Each path below is one point turned by a fixed rotation once a step. After each direction that follows a path, write how fast that rotation turns it, in degrees per step (0 if it stays still).
Each turn is a multiple of 5 degrees from 10 to 175, or 0.
Each row of a path follows its step; steps can be skipped.
Rotation 1:
step 0: [-24   6  -5  19   3 -26 -35 -18   6  -2 -10   8   0 -23  21 -13  -2   4
  16 -34  12  -9  27  35 -17 -24  15  14   8  13  12 -22 -13  13 -38   2
 -51  20  10  -6 -10  18]
step 1: [ -6 -22  18  -4 -11 -30   8   1  -4 -32  29 -17   6  22  16  -7  23 -52
   8 -12 -11 -12  12  -3 -16 -19  -5  34  10  -9  12  29  -7  -7 -30  35
 -12  31  -4   5   0 -23]
step 2: [ 20 -16 -34  -8 -18 -46  -3  10  35 -32  -8 -14   2  17   3 -17  -1 -19
 -28  -1  26  11  12  12  10  18   8  26  -8   4 -15  22   8  10 -20 -15
 -19 -23   0  28  29  23]
step 3: [ 41  33  -7   7 -44   9 -24 -23 -29 -15  -2 -11 -20  -3   9  -4 -14 -14
 -12  13  -6 -13  11  -8  -4  -8 -40  -1   6   2 -18 -14  10  10 -39  12
 -39 -20  -3  27  16 -10]
step 4: [ 11  -5 -20  18  -2   0  22  -4  -9  -7  -8  -9   2  22  -2   9  43  -6
  50  12 -22   5  -1  39   1   0 -31  -1  42   4 -22  -3 -26  17 -18 -10
 -22   8  -6  16  20  31]
step 5: [ 24   6  22 -11 -17 -15 -18  12  30 -11  22   5   5  23  12  -6  11   0
 -13 -37 -54 -45  -7  21  -7   8  -8  12   1   7   1 -25   3  33 -12 -11
   1  16 -10 -11  12  33]
step 6: [-11 -16   0 -12   2   0  -4 -26  -3 -36  -3  -2  -5   0  22  -4 -30   8
  18  -6 -26 -23  39  19 -42  -4   0  30   8  -9   4  26 -11  17   5  19
 -12 -47  -6 -24  24  19]
step 7: [ -1  -3  41  12 -29 -27   9   3 -34  -9 -37 -15 -33  -7   7  12  23 -11
  -5   1  -3 -19  14   9  15 -21  22  34  -7 -33  17  15   2   3 -26 -21
  -2  -7   6   8  24  27]
step 8: [  4  -1 -14  -1 -14 -19   9   5   1 -37  25  -5 -16 -46  22 -24  34  27
 -25  33  -5 -22  -8  11   2  -2 -25  16   3  -3   1  25  -8  39   5  -9
 -11  12  19  30   8  -6]
step 9: [ 17 -25   7  -8 -17   8  15 -14  31  17 -27 -31  -7 -24  -7 -26  -4   1
  -5 -15 -26   2   7  36  -6 -15 -24  20   5  -1 -27 -30 -14  10 -17  15
   8 -11  34  27  30 -25]
[ -5  -2  -7  -7  -9  -1  -1 -11 -14   3  -7   8   4  -1  -3   5  -4   0
  12  -2  -7   6   4  -2  -2   4   2   7   1 -10   5  -9   6  -3  -1   0
  -7   1  11   3  -4  -4] : 115
[  8  -7  -7  -6   4   0   4   1   9   0  10   2  -1   7   5  -3  -7   1
  -3 -11  -8   3   0   3  10  -4  -2  11  -4  -1  -3  -1   5  -5   5  -1
   4 -17   2   2  -5  -6] : 100
[ 3 -6  6  2  5  5  0 -2 -3  8 -4 -1  0 17 -2  0 -6 -2  1 10 -2 12  1  9
  1 -9 -5  5  4 -6  1 11 -4 -3 -1  4  6  8  6 -3 11 -2] : 135
[ 10  -7   6 -18   8   3  -4   5   1  -4   2  -3  -3  -6  -8  -9  -1   6
   7   1   3   5   2  -4   2  -2  -1  -1   7  -7  11  -2   0   1  -9   2
  -3   1  -8   7  -1   8] : 0
[  3   9 -10   7   5 -10   3   3  10 -10  -3   3  -3  -2  -4  -5  -6   7
  10  12  -3   3  -3   3   5   0   7   2   4  -6   0   2  -2   2   9   6
 -11   2  -2  -9  -1  -2] : 175
[  4  -4   3   2   5   6   6  -8 -10   2  -9   4  -5  -5   4  -1   3  11
  -6  -3 -13  -5   0   3   3   8   5   3   2  -6   4   4  -1  10   8  -4
   8  -1 -13  -5   5   0] : 35
[  4  11  -3  -7  -2  10   7  -2   2   7  -9 -10   9  13  -1  -3  -1   0
  -3   7  -5  -6   1   3   3   6  -5  -4   6   3  -6  -2   2   3   3   3
  -4  -1  -2   5 -14   7] : 55
